In the rows, zero is written as 128.
The rows of X fall into 3 groups, and each row is roughly a mix of its group's hidden directions.
X (111 x 15):
[[125 122 130 139 177 123 114 184 139 141 121 119 133 194 159]
 [159 144 104 120 107 166 153 124 126 192 153 177 137 128 130]
 [130 150 142 154 112 113 115 160 136 181 145 163  98 184 115]
 [164 139  98 126 145 173 162 167 163 105 142  94  98 134 109]
 [155 144 105 143 165 180 163 175 146 115 145 115 108 158 132]
 [106 128 138 112 117 110  82 121 127 192 106 149 162 169 144]
 [195 150 123 141  90 125 151 138 114 144 150 184 137 123 115]
 [160 127 109  99 158 144 102 172 157 159 157 146  91 164 131]
 [ 89 110 145 125  80 124 105 137  99 198 152 131 135 114 132]
 [133 155  88 137  95 156 143 154 140 185 177 136 110 115 117]
 [150 135 109 142 153 142 147 191 160 126 156 109  80 155 117]
 [135 119 139  73 164 164  96  86 136 110  88 135 143 152 136]
 [156 137 105 145 112 111 149 163 145 141 182 145  73 107 104]
 [167 148  79 133 140 161 169 168 167 136 150 116 110 136 119]
 [128 124 130 190 128  94 170 164  95 104 142 122 155 110 152]
 [ 77 140 118 140 135  77  81 126 146  92 117  84 122 120 127]
 [174 150 133 161 102  97 132 161 117 118 169 171  94 125 109]
 [187 118 131 137 155 164 172 177 114 121 144 148 130 149 143]
 [116 128 130 178 102  80 146 178 123 173 157 134 115 139 127]
 [155 103 156 133 155 137 180  96  98 107  99 164 160 128 150]
 [130 149 103 142  97 148 169  87 120 107 147 133 126  62 109]
 [138 139 115 187 132  80 172 176 145 138 136 128 120 153 129]
 [156 135 116 102 102 157 145  73 114 106 135 150 136  68 113]
 [159  97 106 109 119  94 168 119 150 189 139 163 123 108 126]
 [135 110 117 162 147 120 172 152  89 104 145 127 167  91 170]
 [141 123 144  72 141 158  92  67 121 119 104 163 137 130 130]
 [119 127 138 124 157 139  94 173 135 162 116 122 140 200 151]
 [112 115 129 137  81  78 129 110 115 122 151 122 114  60 108]
 [144 152 154 138 104 140 119 150 147 141 141 141  66 172  82]
 [138 138 146 158 102 100 168  86 121  85 123 145 104  91  94]
 [114 134 122 130 115  57  87 130 146 179 118 151 142 155 136]
 [132 109  85 101 124 137 121 162 141 134 179  95 104  74 128]
 [141 137 123 179 129 103 151 197 124 144 165 137 106 149 134]
 [144 142 104 102 132 166 161  73 155 118  81 119 163 125 120]
 [111  96 153 128  96 106 137 110  90 188 133 163 157 109 144]
 [118 142 121 152 113  66  96 155 133 180 144 159 131 156 139]
 [122 125 127 159  98  95 133 174 115 193 166 151 121 134 135]
 [110 137 138 179 110  93 128 188 123 168 147 125 121 164 132]
 [123 121 145 148  88  93 131 160 126 199 119 134 151 164 127]
 [113 129 111 120 170 143 115 164 161 175 127 122 117 189 147]
 [114 116 127 124 173 154 124 171 148 100 110  66 124 164 139]
 [142 112 179 118 127  91  77 155 121 133 112 142 115 182 120]
 [151 130  97 149 151  79 153 167 167 158 116 132 141 169 142]
 [152 135 132 123 127 154 108 172 109 180 143 159 156 175 154]
 [155 160  84 124 152 141 143 141 189 105 119 102 102 150 105]
 [ 86 111 146 162 149  86 112 183 127 137 133  99 114 162 146]
 [155 136 118 136  95 115 133 129 103 153 183 184 112  87 124]
 [141 100  96  88 170 130 112 168 167 115 139  84 104 126 135]
 [115 124 125 172 140 103 137 191 114 148 131 111 165 160 166]
 [102 137 113 161 158 158 151 158 113 126 115  97 179 151 170]
 [149 110 145 110 154 166 170  97 136  72  91 106 124 123 114]
 [129 136 125 154  94 141 167 114 101  95 160 125 113  62 110]
 [139 136 114 100 134 194 158  90 148  93 114 102 114 107 103]
 [126 126 148 108 176 166 107 138 148 104  96 105 112 189 127]
 [132 135 132 115 140 113  97 136 148 184 107 161 141 196 140]
 [124 131 156 155 126 102 101 162  97 168 136 170 146 174 154]
 [168 134 113  84 128 138 124  93 152 172 102 172 155 154 129]
 [119 144 129 192 109  86 149 165 114 110 167 127  99 110 119]
 [ 98 111 116  90 141 113  78 110 136  96 103  79 156 104 142]
 [102 158 113 115  84 120 107  85 157 181 128 144 110 127  95]
 [ 96 122 132  81 154 158  89 103 159 140  91 100 124 164 125]
 [158 133  94  95 102 161 121 158 149 194 158 132 124 132 120]
 [104 156 111 131 111  73  75 114 145 172 126 157 140 147 134]
 [ 79 110 122 141 152  98 128 127 139  99 155  99  71  91 123]
 [ 83 101 143  90 135 125  74 133 141 179 131 116 101 152 129]
 [153  93  97  87 181 105 116 141 143 112 117 117 162 119 168]
 [172 140 160 135 131 141 125 164 137 124 132 150  83 188 100]
 [128 113 130  90 145 174 133  81 122  79  99 102 147  97 130]
 [110 141 129 171 112  63 114 163 129 170 150 150 117 151 133]
 [125 163 111 157 104 126 140 158 157 191 137 137 114 175 111]
 [112 144 142 172 106 117 128 178 116 170 120 118 159 180 140]
 [ 92 134 123 178 132  95 161 143 148  94 131  83  92 116 110]
 [111 125 181 130  84 160 139  95 104 141 132 143  86 122  87]
 [120 132 111 165  93 102 180 116 123 106 137 105 131  67 112]
 [149 139  97 129 109 118 133 129 116 190 153 181 166 118 152]
 [121 154 123 150 168 116 125 144 169  82 110 100  90 171 114]
 [104 121 138 160 107  79  98 183 108 162 164 127 120 133 141]
 [161 136 111 149 125 103 144 170 135 186 150 171 133 161 141]
 [181 141 111  99 120 150 125 140 148 184 134 171 132 164 123]
 [167 138  99 121 117 143 166 107 141 108 161 147  90  76 100]
 [135 114 104 152 114  93 150 147  94 133 160 139 167  72 160]
 [169 156 125 124  90 139 118 143 135 184 147 175 119 159 108]
 [ 95 124 144 123 146 130 123  73 120  63  93 102 137 103 127]
 [123 126 123 181 132  60 168 155 142 120 107 107 145 142 134]
 [140 142 134  89 107 145  93  81 139 105 138 146  81 102  87]
 [190 159  99 126 133 145 172 100 151  95 113 153 136 122 111]
 [112 118 155 164 124  94 116 150  75 137 129 147 177 136 171]
 [115 138 126 166  82 119 168 115 111 107 151 115 115  67 103]
 [122 157 154 135 121 147 108 132 143 169 117 155 101 201 108]
 [171 134 116 157 155 123 176 149 124  98 104 131 178 148 155]
 [125 115 125  93 136 142 127  70 127  76 124 121 114  69 116]
 [109 142 145  99 125 196  81 108  99 112 114 115 161 135 139]
 [121 127 118 107 132  93  77 109 113 156 117 162 183 131 167]
 [132 122 117  99 100 173 128 100  94 157 157 155 150  76 139]
 [126 134 119 105 133 158  85 168 133 190 154 140 120 169 141]
 [109 138 105 133  97  87  91 155 133 197 157 141 135 131 137]
 [ 89 133 137 122 139 113  91 104 142  66 102  78 115 117 114]
 [105 140 142 141 167 123  99 153 150  93  99  91 115 186 129]
 [127 132  80 122 129 179 151 166 144 135 165  83 120  98 129]
 [114 136 127 100 124 166 139  48 135 106  97 126 134 100 111]
 [115 115 101 146 147  52 144 142 169 132 104  98 141 134 138]
 [142 155 145 177 125  88 128 169 145 105 111 120 117 184 110]
 [ 98  96 173 142 133  92 103 144  95  90 102  93 153 131 146]
 [143 155 113 128 118 167 135 155 158 159 162 137  70 152  96]
 [152 128 108  67 143 188 116  82 137 131 126 150 133 111 129]
 [122 117 136 158 134  66 133 176 159 123 121  95  96 157 112]
 [184 112 117  89 149 196 154 137 120 122 129 133 150 125 142]
 [116 102 128  95 177 141 109 138 152  91  95  72 134 147 139]
 [131 146 100 107 137 154 123 100 149 113 168 145  65  92 104]
 [135 143 122 124 138 160 104 178 138 179 154 143 107 183 135]
 [125 105 149 141 156 118 145 131 114  45 115  90 120 104 130]]
One row of each group comes first, with its name. Which group is each row after those in?
[133 138 144 163 108 106 118 188 117 176 137 140 140 180 136] -> L
[132 147 131 140 159 154 151 116 139 128  75 132 171 189 146] -> Y
[129 127 127 118 123 117 134 138 186 116 106  80  81 150  81] -> U

[114 120 154 104 144  96  82  78 121 103  80 141 157 140 140] -> U
[122 126 128 132  98 126 156  82 119  85 131 114 116  59 100] -> Y
[105 136 142 181 109  72 137 156 122 165 114 132 154 163 139] -> Y
[133 131 147 148  79  94 109 152 105 152 176 158  92 109 108] -> L
[125 119 111 130 107 160 160 116  87 155 148 140 177  78 156] -> L
[139 130 110  81 163 182 122 119 173 114 111 100 101 151 112] -> Y
[104 123 153 176 147  56 135 139 131  94 107 118 115 148 129] -> U
[148 134 120  89 155 172 129  80 139  83  87 119 155 127 129] -> L
[125 164 118 183 104 104 152 138 134  95 159 127  85 106  97] -> L
[154 140 118 103 107 138 131  95 152 127 153 156  68 100  83] -> Y
[144 109 125 130 142 100 159 109 137  56 120 105 111  80 114] -> Y
